(in the rows, 128 means zero)
Named turns come first, each shown by rows before and after it. Which turns, in which order, take the first row of each pair that follows to the second? Write the first one first, as in the answered first pair.
M (before |-> after):
[127  89 134 179 133 181 164  59 147] |-> [ 91  78 148 188 101 166 130  87 170]
[120 133 122 128 145 143 150 135 126] |-> [152 116 136 131 121 131 141 113 125]
[110 143 110 128 100 126 139 193 156] |-> [163 154  95 120 137 142 180 151 126]
[106 123  80 143 163 158 167  79 104] |-> [137  80 119 157  89 122 122  59 121]
Y (before |-> after):
[124 149 106 104 142 133 150 134 118] |-> [156 140 118 105 127 123 147 116 113]
[134 164 140 122 134 120 126 142 132] |-> [150 154 147 126 120 113 120 130 132]
[ 87 148 106 124 163 157 150 137 128] |-> [151 160 120 112 164 149 160 119 109]
T (before |-> after):
[110 100 136 135 118 152 134  93 125] |-> [107 127 125 124 151 163 151 109 117]
[ 94 111 123 158 112 143 121 123 135] |-> [139 152 120 136 153 151 151 127 111]
[142 164 138 125 137 123 138 134 132] |-> [133 132 147 139 103 113 115 120 144]
U (before |-> after):
[125 134 118 122 140 144 142 127 127] |-> [129 139 137 118 121 129 122 147 135]
[201 122 130 105 119 124 131 102 106] |-> [130  78 133 129  75 118  92 113 139]
[150 170 133 105 162 137 131 151 109] |-> [ 79 124 133 131 120 132  94 159 142]
[149 132 141 113 142 127 125 111 119] |-> [118 113 146 125 119 122 105 119 136]

(two turns a pair)
[114 114 156 125  99 103  87 152 158] |-> [ 98 135 102 119 182 153 154 126 131]  Y then U
[144  45 130 115  96 105 118  75 145] |-> [202 102 124  88 150 115 160  81 114]  T then T
[113 131 107 143 178 155 183 139 105] |-> [153  86 166 156  80 103 116 131 128]  Y then M
[117 104 110 100 157 139 127 151 117] |-> [123  98 131 101 128 121 103 161 128]  Y then U
[136 160 140 112 143 115 132 168 117] |-> [162 120 155 126 103 100 114 129 121]  M then Y
[162  92 144 135 108 101 122  80 128] |-> [ 92  79 127 148 110 114 114  97 145]  U then Y
[132  72 102 122 105 153 116  32 102] |-> [ 31 116 116 117  99 142  71 150 142]  U then T
[ 94 114  89 140 110 152 129 122 131] |-> [173 155 128 115 101 123 120 142 118]  M then U
[111  70  88 146 144 127 151  87 129] |-> [138 137 150 115 114  80  99 188 144]  U then M
[136 137 129 110 120 104 118 148 122] |-> [121 111 104 123 133 125 137 109 117]  U then M
[139 116 106 140 155 157 132 109 105] |-> [168 108 125 139 131 141 114 104 108]  M then U
[125 114 119 131 146  92 122 110 121] |-> [136 128 124 125 150  89 123 119 118]  Y then U
[ 95 111 107 135 110 154 126 140 133] |-> [127 153 123 115 123 144 127 172 124]  Y then U
[129 126 146 134  99 109 110 129 130] |-> [151 151 128 122 141 126 143 120 110]  T then M
[163 111 112 135 134 121 156  99 120] |-> [ 91 130 101 135 148 132 146 152 138]  M then M
[ 82  99 100 134 157 169 177 148 156] |-> [194  77 151 130  95 127 151 104 146]  Y then M
[118 181 125 107 153 146 144 135 153] |-> [123 149 155 119  94 118 103 134 171]  M then M
[142 122  90 130 146 139 160 110 112] |-> [164 122 134 127  94 101 113 137 128]  Y then U
[ 76 137  88 124 167 160 162 117 126] |-> [131  80 119 140  97 130 132  61 130]  T then Y
[146 125 140 133 105 106 122 141 143] |-> [116 102 113 146 119 127 137 116 144]  U then M
[131 175 135 116 153 136 136 160 116] |-> [114 162 116 124 165 151 150 140 114]  U then U
[118 114 102 128 180 169 126 111 134] |-> [117  84 133 140 118 140  79 119 157]  T then M
[100 114 107 142 126 132 162 123 142] |-> [120  99 116 145 109 124 155 108 142]  T then T
[174 187 169 105 108  99 125 182 119] |-> [ 84 162 154 124  95 107 105 205 147]  Y then T
[189 100 166 147  85 111 109  99 126] |-> [176 122 116 140 161 155 171  77  98]  Y then U
[156 119 130 139 109 131 113 111 126] |-> [151 156 127 125 138 137 125 143 121]  M then T
[159  96 138 129  91 106 117 106 136] |-> [110 158 118 111 154 127 140 172 134]  M then Y
[104 118  79 139 135 131 136 110 115] |-> [128 103 107 143  92 105 106 111 124]  T then M
[138 173 131 115 145 129 128 173 127] |-> [115 123 144 138  89 114  93 156 149]  Y then T
[141 164 162  89 147 132 123 156 116] |-> [140 152 174  94 124 121 105 159 125]  M then M
[ 72  96 129 137 144 167 114 119 136] |-> [124 122 177 121 109 128  79 156 140]  T then U
[112 111 129 139  96 131 182  95 111] |-> [141 160 159 116  94 109 166 150 110]  T then U
[162 135 158 148 111 133 103 142 141] |-> [169 145 157 143 121 135 111 145 135]  M then T
[170 122 140 128 161 156 185  91 102] |-> [ 72 149 143 127 159 154 150 183 136]  M then T
[137 112 116 127 157 120 119 117 109] |-> [125 114 113 129 160 123 119 123 111]  T then T
[127 160 106 130 161 153 143 127 122] |-> [ 92 126 126 146 108 134  98 139 151]  T then M
